One turning vector, and how many steps it has turned:
The counts run from 0 to 432.
[  3  -8  -6   4   0 -28   0  -3  14   6   4 -15 -10  20   2   8 -16  14
   1  -7 -23   4   3 -16   7  18  -7  11  -2  -5  17 -34  26 -12  -9   6
  13  -8 -34] => 350
[ 20  -8  17 -16   8   4  20  11   9  -7 -22 -11 -31  19  19  12  12 -11
   9 -14   6   9  -7 -12  17  14 -24  -5   2  12  10 -23  -3 -27 -15   0
   7   2 -13] => 190
[ 16   6  23  25   0 -17   4   4  13  18  18 -12  -9  16  22   8   0  20
  18  13   1 -10   3 -12   6  16 -13   9  13  26  -2 -24  19 -17   8   6
  12  -1   0] => 395
[ 16   0  22 -15 -17   9  16   2   7  -8 -33 -18 -19 -17  23  15 -10  11
 -15  -4   0  -3  15  -5   0   5 -13   3  26  32   5  -9  -7  -5  -7 -12
  13  -9 -13] => 330
[ 20   3  23   0   0  -5   7   0  10  25   6   4 -20  13   8  11 -25   6
  24  -3  -4   8  -3  -7 -13  10 -25  31   1  19 -16 -21  16 -16   5  -4
   7   0  -3] => 287
[ -9 -15  35  14  -2  13   7  -9  15  -7  -5   2  -8 -10  19   4   7   5
  27   5   9 -11 -14 -17  -4   6 -18  20   5  20  -6 -18 -14 -19   5  -5
  34  -4  -9] => 181
[ -3 -19  21 -19  -3   3  26  -6   6  -2 -17   2 -30  -9  18  19  -3  -8
   8   5 -15   4   8  10  10  13 -29 -15   1   1   7 -24   3  -1 -13  -8
  24 -18  -6] => 95
[ 17   8  22  15  -2 -22  14  -9  19  -7 -13 -13 -10  -8  30  -2   2   4
  -6   7 -11   0  12  -8  15   7 -24 -10  20  26  17  -4  -6  -6  -1 -16
  15 -21 -16] => 221
[-18   5  27  -9  -1   6   2  26  -3   6 -14 -20 -31  -2  -4   4  -7  -6
  10  17  -6 -11  13  -9  -6   3 -16  -9   3  35 -19 -11  -4 -22 -24   6
   8   6   5] => 151
[ -3  -6  23  -4  -4 -13   4 -16  24  -3 -14 -21 -13  -2  -7 -20 -25  -2
   4 -14 -23  13   0 -10  -8   4 -36  18  12  11   0   0   9   0   5 -29
   6 -10 -22] => 225
[  3   1  28   6 -22  16  26   0   1  26  -9  -4  -7 -13   2  11 -22  17
   1   7   5  -9  -2   3 -13  -7 -19  28  16  15  -1 -21  12 -10   4  -5
  26  -9 -11] => 281
[ -7 -21  19 -26  -6   0  -3   0  20 -23 -20 -19 -12  12  14   3 -16 -10
   9  -2 -14 -23  19  -2  -7  16  -8  12  18  27 -15 -12   7 -10   0  -3
  10   5  -3] => 338
[-17 -10  12   3 -14 -24  12  -4  28   9 -13 -34  -1   7  -3   0 -15   9
   0  -9  -7 -10   3   4  -1  19 -13  15  17  16  14 -21  31   3   7 -10
  14   4  -5] => 124
[-19  -9  13 -12 -24  -6   3  -4  14 -24 -11 -29   3   4   2  -6 -25   5
  -7  -3 -19 -16  14 -17  -8   2 -12  12  25  26   1 -10   3  -8  -8 -20
   5   6 -21] => 117
[  3  -1  25 -17  18  -8  17  16  -7  13  -1  -6 -36   7  -1  -2   4 -15
   3  -1 -19  22  15 -16  -5  14 -33  -2   2  12  -3 -14   5 -25 -21   6
  13  -4 -13] => 144
[ 15   1  17  11   6  -1  12   8  15   6  -6 -17 -14   6   8   1  -1  -5
  11  20 -16  -8   0   2  35   0 -26 -10   2  20  20  -7   8 -11  -3  11
   7 -28 -31] => 269
[  4  -5  -4   1  -7 -17  24   8  10  -2   5 -15 -19  20   3   6 -23  12
  21  -8 -22   5  -5 -18   6  13 -12  -7 -10   0  17 -29  18   1 -18 -25
   1  -2 -18] => 303
[  5  -3  29 -14  -2  15 -14  -7   6 -19 -12   4 -22 -13  25   7  -9  -2
   0  15 -11   2   0 -14  12   0 -28  -2   3  15  -8 -13 -20 -14  -7  -2
  16 -22 -29] => 323
[ 12   7   9  -6  -3  -5  17   6  11   3 -18   8 -26  28   1  -3 -24  -6
  18  -8  -8  17 -13  -5  -3   1 -17  10  -6   2  -4 -24   5 -23 -24 -27
   2   1 -18] => 193
[ -4  -3  15   6 -14  -3  10 -12  27  19 -38  -6 -12  -1   2   8 -15  12
  -1   0   7  -6  -7  19  -4   6  -3  30  14  15   0 -23  17 -11  -2  -4
  29  -6 -14] => 234
[ 11   3   3 -28 -16 -13   2  -1  14  -3 -13 -19 -19 -12  21  30 -28  11
 -14  -3  -1  -1   9 -10   8   5 -18   9  14  32  12 -16  -5  -6  -4   1
  -5  -5 -21] => 109
[-18 -17  14   3 -13 -32  21 -15  30   2 -11 -22   1   9   7   3  -6   3
   3  -4  -4 -12   4  13   2  17 -21  14  21  15  13 -22  22  -4   8  -7
  15   4  -5] => 125
[ -1 -21  13 -27  -8   4   9  -7  22 -19 -21 -16 -14   7  15  12 -23   0
  10 -10 -17 -13  15   2  -5  17  -5  18  16  25  -5  -7   6   0  -6 -11
  10  -1 -14] => 337
[-15   3  20  15 -13 -16  17   4  20   8 -15 -13  -3  -4   5   8  -2  -5
   3  25   2 -15  -8  14  29  -9 -29  -3  10  30  23 -11  -4 -10  -1   1
   5  -8 -21] => 267
[ -2 -14  15  -3  -6  -2  14  -8  28  10 -37  -5 -14  -1  13  21  -7   7
   0  -1   9 -10   2  21   4  13  -1  25  11  13   5 -20  12 -14  -4   5
  31  -5 -17] => 235
[ 24  16  19   1  -3 -10  14   6  13  20 -26 -16 -19  15   1  -9 -18   8
  -5  -3  -9   7  15   7  -9   7  -7  15  23  22  -5  -7  30 -11 -11 -16
  14  -8  -8] => 12
[ 19 -15  12 -25 -24  13  27   5   0   4   4 -13  -5   5  10  25 -29  12
  -4  -4  -7 -10  11  -4   2  -1 -22  17  17  17  15 -23   5  -6   4  -1
   3  -6 -21] => 62
[  6  -8  38  -5  -7  34   6  14  -9   0 -10 -12 -10   7   2 -13  -8  -3
   5  14 -18  -8   4 -15   8  -4 -28   5  15   8  -7 -11  15 -17   0   2
  25 -25 -17] => 277
[ -5   2  19 -12  -8 -17  -9  -8  17  12  -4  -2 -22  -2   0   9 -28  -1
  -1   2  -8  17 -16  -4   6   4 -52   2  -9  -3  -2 -21   4  -2   7  -2
   1 -16 -16] => 319
[  5  -1   2  -7  -9   1  26   4   9  -2 -16  13 -21  21   0   5 -28  -1
  20  -7 -11  11  -9  -6  -9  -1 -11  15 -14   2   1 -28  -2 -19 -30 -30
   4  -1 -25] => 194
[  7  -4  15 -31 -15  -9  -1  -4   1 -23   5  -7 -12   7  25  20 -22  -3
  -7   3 -17  -5  17 -13   6   3 -30  -4  15  23   1 -15 -14 -13  -5  -7
  -9  -1 -17] => 432
[  8 -11   7 -14 -10  -3  15 -11  27  -6 -22 -10 -18   0  13  11 -35   5
  16 -11 -16 -11  14   5 -10  11  -4  24  11  25  -4  -7   6   3  -5 -20
   9  -7 -20] => 336
[ -7  -1  16 -20 -19  13  -5  11   4  -3 -18  -3 -22 -11  17  37 -17  12
  -3  20   8 -16   0   1  10   2 -14 -10  -1  11  -3 -33  -5 -12 -11  10
  17 -10  -8] => 424
[  6   4  22   5   2  -5  -3  -1  15   5  -6  -5 -27 -10  25  20  -4   4
   4  20  -8   1  -6   1  25  14 -32 -23  -8   5   4 -30   7  -1   1   7
  25 -29  -4] => 316
[ 26   3  26   0  -7   3   9   3  -3   4  22   3  -9  29  21  -2 -22   6
  18   8 -21  -7  16 -15 -14   6 -18  10  16  19 -17 -17  15 -14  -4  -9
  10  -5  -2] => 66
[ -3   2  -1 -10 -25   0  14   8   8  10 -11 -11 -24  -3   5  28 -34  20
   6   3  -8 -10   3   3  -6   7  -3  -6  -6   3   5 -38  19   4 -23 -14
  12  -4  -1] => 202
[  3 -11  32  11 -17 -13  33 -10   7   4  12  -7   7  -1  21   8   0   7
  10  10  -5 -11   8  -2   7   3 -37   5  24  18  16 -21   7  -6  14  -8
  22  -5  -4] => 173
